Read these off the table that follows. Rows and columns are numbered from 0.
1) Give the bottom-left entry.
2) Give the entry directly above the smallest entry.
3) Give the entry in the bottom-right corner.
4) Give the entry at row 1, column 0.
5) Give the entry just right of -17.
6) Give the top entry of the column that holds the smallest entry.
7) Give the entry in the top-left corner.
[[  8  11   8  15   0   8   7 -18]
 [ -6 -17  -3  -8  -4  -6   4   4]
 [  4   4 -13  -4   6   0   4   5]
 [  1   4   3   1   2   0  -3   1]
 [  1   5  -3  -2   3   0  -2   5]
 [ -5   4   1  -5   3  -2 -23  15]
 [  1  -3  -3  -2   0   0   6  -1]
 [ 29  52 -46  -4  41  12 -15  24]
 [ -3 -12  -6  -8   0  -5   4   5]
 [ -2  11  -4 -10  12  -4 -36  29]
 [  1  -5 -20 -14   6  -5   4  14]
 [  3   4 -14  -4   9   0   4   5]
 [  5   4   1   8  -2   4  13 -14]]
1) 5
2) -3
3) -14
4) -6
5) -3
6) 8
7) 8

A = 221.14,-46.41,215.08,-58.46,-202.57,97.99,1.01,75.48,-190.99,-34.78,73.70
What is the entry just right of the largest entry?
A: -46.41
What is the entry just left of 75.48?
A: 1.01
The third entry from the right: -190.99
What is the entry just left of the smallest entry?
A: -58.46
What is the last entry?
A: 73.70

[[ -1  -1  16  12  26]
 [-14  -3  15 -23   1]
 [ -3  -1  -3 -18  -1]
 [-55  20 -53 -26 -53]
 [  0 -42   4  27   5]
 [-18  20  -8 -49 -33]
 [ 47  17  54 -29  48]
 [-27  16 -37   1 -17]
 [ -3  40  48  30  38]
 [ 19  30  40   3  34]]
Rows and columns are numbered from 0.
Give the entry just left of the largest entry.
17
The maximum -> 54
Give the entry in the top-right corner.
26
The entry in the bottom-left corner -> 19
Give the entry in row 0 and column 0.
-1
Give the entry just left of -37.
16
The entry in row 0 and column 1 is -1
The entry just left of -17: 1
Give the entry just right of 3.
34
The entry in row 2 and column 0 -> -3
The entry directly below the largest entry is -37
Give the entry in row 0 and column 2.
16
The entry at row 1, column 1 -> -3
The entry directly below 12 -> -23
Give the bottom entry of the column that holds the largest entry.
40
Give the entry at row 1, column 0.
-14
The entry in row 2 and column 2: -3
Give the entry at row 1, column 2.
15
